(in the rows, 128 means zero)
Families of rows that turns and mirrors carry onto each other, the same ones carrying the whole set onto itself: the rest of each named row's family, in list order
7 families of 5 rows
lifut: [135 121 140 122 107  93 153 104 104 119 133 140 139 125 146 115 115 126
 149 135 112 165 139 141 142 114 117 130 172 122 109 102 153 121 137 145
 157 131 133 112 117 133 150 169 102 139  94]
lus: [121 132 107 121 150  79 140 109 101 109 131 126 166 102 131 148 117 130
 122 127 147 146 135 120 144 116 138 143 163 142 112  94 132 110 140 140
 119 125 150 144 126 123 139 140 121 144  81]
bidak: [143 117 128 137 145  80 137 117 140 145 117 131 115 109 133 141 120 137
 100 120 120 148 144 130 125 102 176  94 124 144 126  86 139 124 125 135
 143 128 136 155 124 116 145 131 119 140  89]
Lozom: [116 105 152 148 126 117 140 119 123 115 124 120 134 118 144 123 109 130
 139 140 115 171 135 109 143 110 170 147 159 146 106 114 134 133 142 169
 191 155 122 119 120 138 118 161 114 160  74]
muguf: [131 120 128 135 132  80 145 120 138 145 121 129 128 104 140 148 126 135
  93 113 109 154 145 139 129  97 175 103 124 150 120  93 131 119 136 130
 149 136 136 164 130 114 149 128 123 150  81]
Batef: [133 129 136 130 116  87 147 111  99 121 143 144 135 128 148 126 124 127
 147 142 108 158 148 127 144 107 117 111 183 119 101 103 145 116 138 142
 145 137 132 114 112 129 133 159 103 136  76]
lan: [148  99 144 132 128 123 122 131 148 121 136 137 146  83 141 114 117 121
 127 137 128 170 119 121 112 143 172 107 146 153  93  77 157 111 158 155
 155 150 129 123 119 126 122 141 107 135  99]
sasar: [110  99 158 139 125 120 144 112 134 130 110 134 135 109 146 134 109 128
 144 139 119 174 142 120 139 117 169 147 151 161 106 114 145 123 151 173
 187 155 132 120 118 137 131 173 116 155  78]
feme: [126 124 119 127 143  81 139 109 107 111 125 132 150 102 137 151 116 125
 122 129 151 136 138 112 154 113 142 148 170 150 112  81 117 109 134 141
 117 134 153 148 120 114 144 142 123 143  70]
zevez: [134 141 117 116 156  78 146 106 114 120 124 126 151 102 137 142 119 124
 128 127 149 142 133 117 145 130 154 137 164 145 116  86 133 106 140 133
 118 128 145 149 132 119 144 136 127 143  65]
doz: [113 100 157 145 121 117 138 123 125 122 120 117 140 110 140 131 111 123
 138 136 132 167 135 106 142 113 173 150 152 160 100 121 144 125 157 166
 192 155 130 128 118 135 133 156 114 162  79]
Suf: [119 106 150 141 109 112 136 117 125 115 126 127 130 103 148 132 105 119
 138 135 122 168 146 105 147 105 180 150 152 166 102 113 145 131 141 167
 190 156 138 125 111 146 137 162 123 153  78]
mufi: [113 111 150 134 122 121 129 123 123 126 124 122 130 105 145 127 101 123
 142 144 127 174 140 116 150 116 168 155 152 163  99 115 134 135 146 168
 185 148 133 120 114 138 130 167 118 160  75]
fas: [138  99 138 118 129 105 122 136 146 130 135 134 143  87 138 119 111 125
 107 131 139 163 123 114 117 137 169 102 139 156  86  59 154 111 150 152
 152 161 139 115 129 120 142 131 107 138  97]
Kigok: [129 118 131 123 128  76 140 127 136 151 113 131 125 113 145 142 114 132
 101 118 111 157 142 135 144 103 174 102 127 143 115  82 128 128 123 128
 138 144 139 159 132 113 153 123 121 147  80]
Likid: [136 122 134 133 131  88 140 118 142 145 112 128 111  98 136 131 117 132
  99 122 114 157 138 133 129 114 186  96 123 156 117  90 138 116 127 129
 144 136 118 160 133 120 144 130 123 146  85]
Fanar: [135 115 134 131 101  92 142 113 105 115 139 131 128 113 150 138 112 124
 151 140 104 180 145 133 146 111 117 113 182 122  98  97 155 134 132 152
 159 137 138 119 114 131 142 158 100 139  89]
pavev: [115 105 147 138 123 116 144 109 128 115 121 123 130 102 145 131 112 119
 157 140 120 164 134 115 147 112 171 144 158 159  99 123 148 129 151 165
 181 147 131 125 116 141 122 170 122 163  68]
Fodom: [144 105 140 128 125 111 115 131 152 132 137 141 135  97 138 115 117 128
 113 134 140 180 128 124 119 140 171 117 145 153  90  63 160 115 163 156
 160 154 137 116 117 124 132 135 102 127  98]
teviv: [138 120 128 126 103  85 155  96 104 119 134 131 134 124 153 127 118 122
 150 137 110 163 141 135 144 119 121 115 174 108 110 107 152 123 135 132
 145 133 129 126 113 132 138 158 121 139  85]
zugum: [129 112 133 138 121  85 143 120 144 138 112 138 120 105 152 140 117 140
  94 118 111 158 146 128 137 101 172  99 129 151 116  82 122 116 122 124
 140 143 133 160 130 118 154 128 116 140  91]
Fuzol: [134 121 123 137 138  80 140 117 145 153 116 134 114 108 150 143 112 141
  93 117 117 159 152 132 139 113 181  99 122 149 113  86 127 120 134 131
 152 145 134 152 127 119 153 131 117 150  83]
vomi: [142 110 131 126  95  92 140 108  96 114 138 133 128 119 152 129 120 121
 142 144 113 167 143 124 138 110 119 119 184 120 107  96 142 128 129 147
 159 136 144 119 109 133 144 153 115 129  93]
Repa: [137  93 147 133 146 118 121 130 154 133 137 140 143  88 137 124 118 133
 114 130 138 168 131 120 110 144 174 106 142 156 101  70 151 114 160 162
 150 151 139 124 109 116 129 149 109 128  98]
ligun: [138 140 112 121 156  76 143 108 104 117 127 129 156 110 136 139 107 128
 134 123 146 131 139 117 151 117 147 141 156 143 120  95 133 112 132 141
 129 118 153 140 128 122 150 145 118 149  75]
segug: [134 120 120 124 104  90 145 111 107 124 132 138 128 125 151 132 118 124
 148 152 107 162 139 136 143 106 113 119 169 115 105 102 139 128 131 144
 156 132 136 109 115 131 136 157 106 137  90]
mosa: [115 102 151 143 127 113 129 123 131 115 123 122 130  95 142 139  99 119
 134 139 123 173 141 111 143 116 179 147 148 159  97 108 148 131 138 168
 190 166 130 120 117 138 134 158 110 167  79]
saker: [126 127 109 122 144  69 138 105 110 116 129 125 157 108 137 146 103 125
 133 128 143 151 134 122 163 116 138 147 172 144 106  84 130 119 138 152
 117 134 154 145 127 115 141 144 122 146  66]
fimo: [130 114 139 128 102  92 146 112  95 122 134 127 134 120 144 129 121 123
 145 140 107 164 148 131 136 105 116 118 171 120 100 114 153 121 141 137
 156 132 132 120 112 133 145 154 104 133  92]
Zas: [137 128 136 131 142  86 137 121 140 152 118 141 125 111 140 130 121 134
  91 110 107 166 143 135 122 106 178  95 133 144 116  80 130 118 132 131
 150 142 134 157 127 125 139 121 122 152  83]
tesu: [142 101 141 131 123 112 120 125 150 121 137 147 150  88 149 115 115 126
 113 124 137 170 124 107 117 129 173 116 144 162  87  61 154 108 161 154
 152 158 144 124 121 125 139 137 107 132 101]
bami: [136  96 142 130 122 111 125 132 150 130 143 132 147  93 138 120 120 132
 110 117 138 163 122 124 111 140 171 103 146 154  89  73 155 107 164 158
 156 151 136 125 121 117 136 135 107 127 102]
sir: [136 107 141 129 127 119 125 136 149 129 140 138 143  92 129 115 109 134
 115 120 135 159 125 118 115 141 175 112 152 158  86  66 150 109 155 165
 161 153 132 111 117 132 117 141 112 127  88]
luko: [127 134 107 118 159  74 144 111 119 115 136 132 150 104 141 142 118 130
 124 129 152 140 131 124 153 117 142 142 162 141 109  81 123 114 138 137
 117 132 152 140 120 120 144 143 116 153  74]
Luf: [120 136 110 124 159  68 148 105 117 114 127 132 158 108 134 133 112 135
 118 128 146 148 142 120 154 114 150 135 164 144 115  92 124 104 133 144
 117 131 144 142 127 131 134 135 124 140  70]

Which other rows belong to the same family as vomi? feme, Suf, zugum, tesu
Which other rows belong to the same family as saker? fas, Kigok, Fanar, mosa
Which other rows belong to the same family as Batef? Lozom, Zas, sir, Luf
Which other rows belong to the same family as Repa? lifut, bidak, sasar, ligun
Which other rows belong to the same family as lus? muguf, doz, fimo, bami

Families of rows that turns and mirrors carry onto each other, the same ones carrying the whole set onto itself: the rest of each named row's family, in list order
4 families of 8 rows
pav: [107 150 121 125 127 145 118 137 117]
Dimub: [150 121 145 115 133 123 104 124 107]
Guma: [137 135 143 116 130 131  95 130 111]
zafi: [157 111 118 133 133 115 128 138 114]
kan: [125 144 116 132 126 132 103 152 123]
viz: [142 121 145 112 134 128 128 110 100]
viba: [106 122 140 128 132 154 113 148 118]
bon: [141 116 113 133 135 120 152 127 110]
risa: [130 101 123 134 128 119 129 101 109]
tena: [ 99 130 115 136 123 138 107 120 119]
kota: [129 130 104 137 131 129 148 140 117]
nisof: [130 102 107 144 129 120 134 112 114]
vunoz: [129  98 126 141 136 135 142 147 120]
tud: [114 143 108 134 128 136 134 145 119]
Pakuf: [147 113 131 124 136 121 143 116 104]
pabi: [103 126 100 145 124 132 119 126 121]
sume: [126 144 130 120 129 134  93 141 117]
Moru: [116 118 138 123 126 133 102 101 109]
risu: [134  95 150 124 141 139 131 128 111]
zemak: [127 106 134 126 132 125 116  99 107]
suz: [106 120 128 138 132 149 123 155 124]
Beded: [115 148 139 116 129 144 111 125 108]
busi: [115 116 152 120 134 151 111 138 113]
Gome: [147 120 106 139 130 115 127 147 122]
koz: [132 135 108 139 126 124 119 151 123]
depe: [118 115 100 147 124 125 132 121 120]
folof: [127 104 156 120 138 144 116 129 108]
Bovu: [127 135 147 110 133 138 115 114 103]
fes: [117 110 123 142 132 142 137 154 123]
ner: [135  93 137 133 137 134 140 136 113]
rutik: [105 127 127 126 124 137  99 109 114]
vozeg: [158 112 134 124 133 115 120 127 109]

Which other rows belong to the same family as ner? viba, vunoz, risu, suz, busi, folof, fes
Which other rows belong to the same family as Dimub? Guma, zafi, kan, sume, Gome, koz, vozeg
Which other rows belong to the same family as zemak? risa, tena, nisof, pabi, Moru, depe, rutik

Families of rows that turns and mirrors carry onto each other, the same ones carrying the whole set onto itself: the rest of each named row's family, in list order
3 families of 6 rows
Sigop: [141 119 115 135 129 135 145 141 154 116 110 136  99 117 157 143 114 137]
Lat: [161  85 127 110 119 146 133  84 128 114 119 159 125 124 168 130 114 143]
Muku: [148 112 123 109 118 153 136 138 156 131 141 148 111 115 161 128 139 105]
baze: [146 101 139 132 137 129 127  95 101 104 119 137 120 116 170 131  96 135]
Rog: [164 109 131 124 124 134 136 109  95  95 113 154 134 115 156 118 106 137]
divo: [142 100 128 118 129 146 146 157 139 135 105 140  99 116 154 131 112 137]
gesu: [124 124 115 109 127 142 142 141 119 130 119 136  91 103 164 109 123 117]
tasi: [111 119 105 114 123 138 130 143 121 120 121 125 104 127 155 128 117 124]
guti: [149  96 141 124 122 141 137  91 128 121 130 164 131 108 180 151 116 143]
buzi: [145 111 132 107 128 141 116 107 107 124 140 162 150 136 164 123 127 117]
lazod: [166  97 143 118 130 141 134  94 134 112 132 176 116 125 172 138 122 141]
nipib: [161 103 128 133 144 124 123 107  94  97 118 149 116 127 160 124 119 132]
Nofu: [151 111 111 114 118 147 125 139 158 144 131 129 114 105 162 121 123 117]
Gefi: [126 119 111 118 110 159 136 134 158 123 137 148 114 115 162 125 117 112]
nos: [153 104 128 128 139 132 137 156 143 116 119 145  90 118 166 136 120 138]
faf: [124 115 116 112 141 139 128 143 115 128 123 136  97 134 161 110 126 106]
zota: [151 125 122 105 127 135 121  96 107 130 128 163 145 128 175 123 113 139]
zatak: [143 117 133 119 123 149 125  95  98 131 134 148 145 123 162 137 109 116]

Which other rows belong to the same family as faf? Muku, buzi, lazod, nipib, nos
Which other rows belong to the same family as Gefi? Sigop, baze, tasi, guti, zatak

Families of rows that turns and mirrors carry onto each other, the same ones carrying the whole set onto itself: the rest of each named row's family, in list order
3 families of 5 rows
niza: [109 139 126 117 128 108 138 132 106 125 141 123 129 128 141 144 119 149
 120 147 149 131 132 138 110 121 132 135 124 143 132 164 123 138 126 134
 115 150 162 157 140 117  88 138 119 136 137 130 124 122]
vibom: [125 129 122 144 141 133 120 113 128 150 117 125 124 156 116 133  87 134
 121 140 100 137 118 109 102 139 125 126 145 123 144 122 141 130 159 108
 125 130 134 142 126 118 123 126 133 116 135 109 123 145]
fek: [129 135 150 129 113 155 136 145 111 102 120 135 122 135 134 131 142 126
 119 126 132 133 135 121 122 106 106 122 121 122 135 142 123  97 132 142
 151 128 138 156 132 122 151  99 149 131 137 126 131 137]
kagep: [122 122 115 138 137 136 117 117 133 151 117 124 115 156 126 132  96 143
 116 141 114 143 118 116  93 139 122 118 138 127 142 114 150 142 156 116
 127 127 134 157 126 114 132 111 134 120 134 116 106 132]
vero: [111 131 128 126 128 111 133 139 114 124 146 114 137 134 138 156 117 138
 116 148 143 126 130 124 115 129 137 154 104 157 135 162 122 153 127 132
 120 151 153 157 138 107 101 124 115 140 126 132 122 128]
maz: [131 132 158 127 129 100 131 132 136 154 120 120 146 142 101 138 135 128
 129 157 133 114 132 157 140 124 131 137 106 126 123 109 150 120 115 110
 143 121 125 150 143 111 133 127 124 116 143 111 144 111]
mebe: [131 147 131 121 141 145 138 107 130 120 146 127 119 119 100 115 133 144
 136 127 142 128 102 127 144 112 128 115 125 169 132 140 133 127 125 109
 119 132  95 160 130 112 113 130 152 139 110 105 134 138]
safav: [126 126 141 125 139 118 129 128 144 150 124 129 137 135 108 132 142 136
 133 150 138 119 148 158 139 135 128 137 113 132 115 120 135 119 116 101
 146 119 132 141 134 109 136 133 126 110 147 109 161 101]
nofo: [137 125 136 130 115 142 129 146 106 105 126 147 122 123 129 147 143 134
 124 118 123 129 132 123 128 120 109 122 113 122 127 138 117 107 133 124
 151 123 145 151 129 134 155  96 137 127 124 123 138 155]
Vavo: [123 140 139 132 139 114 119 123 142 146 112 120 142 139  95 134 140 135
 143 157 132 118 140 168 137 140 133 132 107 127 126 109 135 118 119 107
 130 122 129 147 143 113 137 124 125 120 139 121 156 107]
val: [101 130 123 128 128 109 120 134 104 119 145 109 133 124 132 145 117 151
 124 150 151 131 131 122 120 114 132 145 111 145 133 156 115 158 112 133
 117 153 149 152 140 118 103 131 116 132 134 125 126 119]
femuf: [141 145 125 129 114 133 136 108 111 137 147 125 123 111 105 110 142 144
 137 131 137 130  89 133 143 118 139 103 125 160 139 145 134 131 133 111
 124 131 104 149 138 109 115 128 152 141 108 114 130 128]
dig: [137 145 140 121 103 144 133 136 118 107 122 138 125 131 130 148 148 137
 126 120 128 132 137 112 118 112 106 132 107 124 131 136 119 101 127 136
 146 133 143 159 127 131 149  90 144 123 143 111 133 138]
zipek: [123 120 110 142 132 146 119 110 129 147 124 115 129 151 130 126 100 126
 131 138 100 145 117 109 103 138 118 129 138 119 147 119 148 136 155 107
 125 125 137 155 131 102 122 122 138 114 127 127 120 123]
Mogo: [131 154 139 130 126 145 140 112 115 136 135 136 122 111 108 108 150 143
 135 126 127 127  98 129 134 120 125 108 124 160 141 138 130 143 125 101
 118 132 101 157 134 121 117 135 153 145 108 109 124 136]

Which other rows belong to the same family as zipek? niza, maz, mebe, nofo
Which other rows belong to the same family as Vavo? kagep, val, dig, Mogo
Which other rows belong to the same family as vero? vibom, fek, safav, femuf

Families of rows that turns and mirrors carry onto each other, the same ones carrying the whole set onto itself: the rest of each named row's family, in list order
7 families of 3 rows
bemil: [142 151 120 118 157 114 114 123 145]
gidav: [151 128 134 113 137 145 144 134 171]
roni: [151 152 132 111 136 126 148 134 153]
zivet: [147 132 124 122 125 133 139 134 158]
boda: [123 129 133 135 180 136 158 109 139]
mar: [125 135 118 129 166 115 109 116 148]
lumif: [149 127 125 114 126 136 147 133 156]
Dotum: [149 119 125 136 137 147 157 125 154]
Deki: [135 107 114 128 174 118 128 118 134]
pinok: [124 135 146 117 181 133 153 118 156]
difad: [139 120 110 142 157 134 113 115 144]
sasa: [144 138 117 134 181 125 113 118 147]
Gesi: [122 141 145 120 168 124 167 119 149]
Vefed: [144 143 139 124 180 136 166 123 150]
sim: [156 103 114 125 142 130 144 129 146]
reb: [129 127 116 120 160 118 104 118 145]
zeto: [167 132 121 131 143 141 137 138 160]
Nef: [131 156 138 111 170 115 150 121 142]
Lizul: [118 135 140 113 174 124 161 117 144]
Zodim: [139 110 131 122 168 127 169 124 141]
Mose: [132 128 121 121 165 128 105 121 159]

Which other rows belong to the same family as reb? lumif, Lizul
Which other rows belong to the same family as zeto? sasa, Vefed
Which other rows belong to the same family as Gesi? zivet, mar
Which other rows belong to the same family as boda? Dotum, difad
Which other rows belong to the same family as gidav? pinok, Mose

